Each path below is one point turned by a fixed rotation once a step. After each direction that follows a path, write how fast that rotation turns it, in deg/step (0 if it stays still).
Each turn is a multiple of 5 degrees from 10 to 175, or 0.
Each row of a path follows its step; steps can be skipped.
Rotation 1:
step 0: [ 40  21 -29 -34  17   1 -42 -19  -6  58 -27   4 -38   2  -1  -7  37  12
   7  -3 -17   6 -22 -21 -13  54   7  12  28 -40 -15 -39 -12 -19  13  15
 -26  14   3   6 -19 -42  28  25 -53 -29  -6   6  -3  17 -28  10 -40  26]
step 1: [-30 -22   9 -14 -45 -37   4 -18  11  -8  -3   5  22  -9  19  39 -10  -2
   8  -9  31 -30  20  35   0  22 -15   4 -20 -37 -36 -30  40 -17  53  -4
   2  -1  34  -6 -42   3 -44 -12  29 -27  19  27  26 -43  46  16  12 -27]
step 3: [-29   1  17   0  56 -16  -1   5  18  34  32 -34  -6  26   6 -18   6   3
 -12  25  28  15  34  -1 -13  24  -2  28  49  -4  -3  39  15 -18   1 -16
  27 -31 -12 -31  60  36   4   6 -56   2 -31 -27 -13  43  26  -1  20 -19]
step 4: [ -6 -19  38  21 -23  -5 -39  14 -30  13  -3   4 -14  -9 -38   2   0 -15
 -29   2   3  69 -15  16  26  27 -33   3  12  23   1 -46 -22  18   3  -9
   4  22  34 -11 -17  10  24  23  20 -42  40   9 -15   3  -9 -69 -48   7]
step 5: [  0 -10 -26   8  -1  19   6  -6  24 -37  15  32 -14  23   0  44   8 -71
 -14  -8 -32 -17  12 -26  -4 -11  22 -10 -21 -42  18  -4  -4 -41  29   3
  34   3   5 -22 -48 -41 -47  -1   8 -12 -41  51  -3  31 -32  16  -9   9]
step 6: [ 10   8  -6 -16  -2  -6  -2  10   7  15  15   2  22  15   5 -53   5   2
 -14   0   6 -22 -13 -14 -12 -31  11  23 -13 -21  18  15   8 -24   8  27
 -82  21  45 -16  25   2 -33  32 -20   3  10 -42   1 -83  25  23  21  39]
step 7: [ 12 -11   1 -13  -8 -27 -23  10 -40  18 -25  32 -20   0  50  -9   0  39
 -14   7  24 -27 -24   4   0  -9  -9 -11  47  14   0 -11  18  37  40 -18
  42 -18 -15  -4 -20   4   2  60  -9  41  26 -30   8  53  28  24  12 -39]
step 8: [-23 -29  30  51 -58 -26  31 -14   8  32  -5 -26  -1 -12  -7  24   6 -37
 -16   2 -38 -11 -19  31  31 -17 -19 -14   9  21 -26  26  -4  -1  11  18
  -2 -54   7   3   9  54  18 -51  21 -15 -36   3 -20  26   9 -30   4  25]
step 10: [-33  13 -50 -17  45   6 -52   8  18   1  26  -6 -41 -27 -30 -29 -16  41
  -2  11   2  22  21   9  45 -54   8  -3  -2 -24  11 -29   3 -52  25   0
 -32  -6  49 -20  14 -17  -2   8   7  33  12  11  -8  32 -11   1 -14   9]
step 11: [ 10 -21 -40  21 -57   8  -8  10 -28 -36 -23   1 -17  16  32 -14  33 -16
 -22 -28  27  38  -4 -21 -27 -38 -33  -1 -29  25  -4  36  11  22   4   5
  14   0   1 -10 -51  22 -32  -8   5  46  42  26  -6 -47  20  -6  -9 -16]
step 12: [ 62 -24 -10  15 -36   3  24  -2  -6 -11 -21  10 -29  -8  22  31  12  -3
  -4 -20 -38 -49 -21  -9   4  15  23 -15  25   1   8  15   1 -14 -16  23
 -48  22 -35  20  42 -24  49  18  -4  13 -53 -13 -41  21  15  43  14  11]
Speeds:
[ -3   6   1   4  -8  -5  -4  -6  -1   7  -6   7 -13  -2  -8  -2  -7   0
  -7  -8  -4   0  -4  -2  14   1   8  10   3  -2   1 -17  -2   1 -15   0
  -9   4  13   5  12   8   4  -7   6   8 -10  -1   0  -5  -1   0   8  10] | 175
[ -1  -5  12   5   4  -4 -19   8   9  -7   1  -4   0   1 -12   0  -6  -4
  -1  -8  -4  -3  -1  14  -2  -3 -12  -2  -2   2 -10   8  -1 -10   3  10
   2   3  -4   1   5  10  -2  -6  -1   3   4  -5  13 -15   8   4  -5   9] | 155
[ -8   3   5   5   9   0 -11   7   0 -18   0   1  -7   3   3   3  -6  -4
   5   5   9   5  -3  -4   3   1   4  -3  -4  -6  -3  -2 -11   0 -11   4
  -6 -18   0   7  -3  11  -4  -2  -2 -14   1 -10 -16   5  -7  -3  -1  -9] | 65
[ -4  -2   0   7  -4   0  -7  -3   4  14   6   8   9  -7  -2  -5  -9  -4
   1   4  -6   4  -4  -9 -10   9   4   1 -10   3   0  -8  -3 -11   3  -2
  -7   8  -5  -1  -3   8   3  -9   4 -13  -5   3   9  14  -7   3 -20  -5] | 80
[ -3   5   5  -2  -5   1  -8  -5 -10  -3  -4  -6  -7   5  -3  -3   2 -10
  -2   1   1   2   9  -4 -15  -8 -11   5   4  -8  16   7  -9  -9  -1   5
  -5  10   6  16  -5  -7   6  10  10   5  -8   5  -4  -2   2   4  -6  -9] | 60
[ -4   9  -3   8  -9  -2  -2   2  17   3  -1   3  -3  17  -6  -2   5   4
  -2   4 -16   2   2  -6   1  -5  10  -8  -3   9   4   3  -6   2   8  -4
   7  -7  -4  17  -9  10  -3   3   2   1   7  15   1  -4  -1  -3  10  -1] | 120
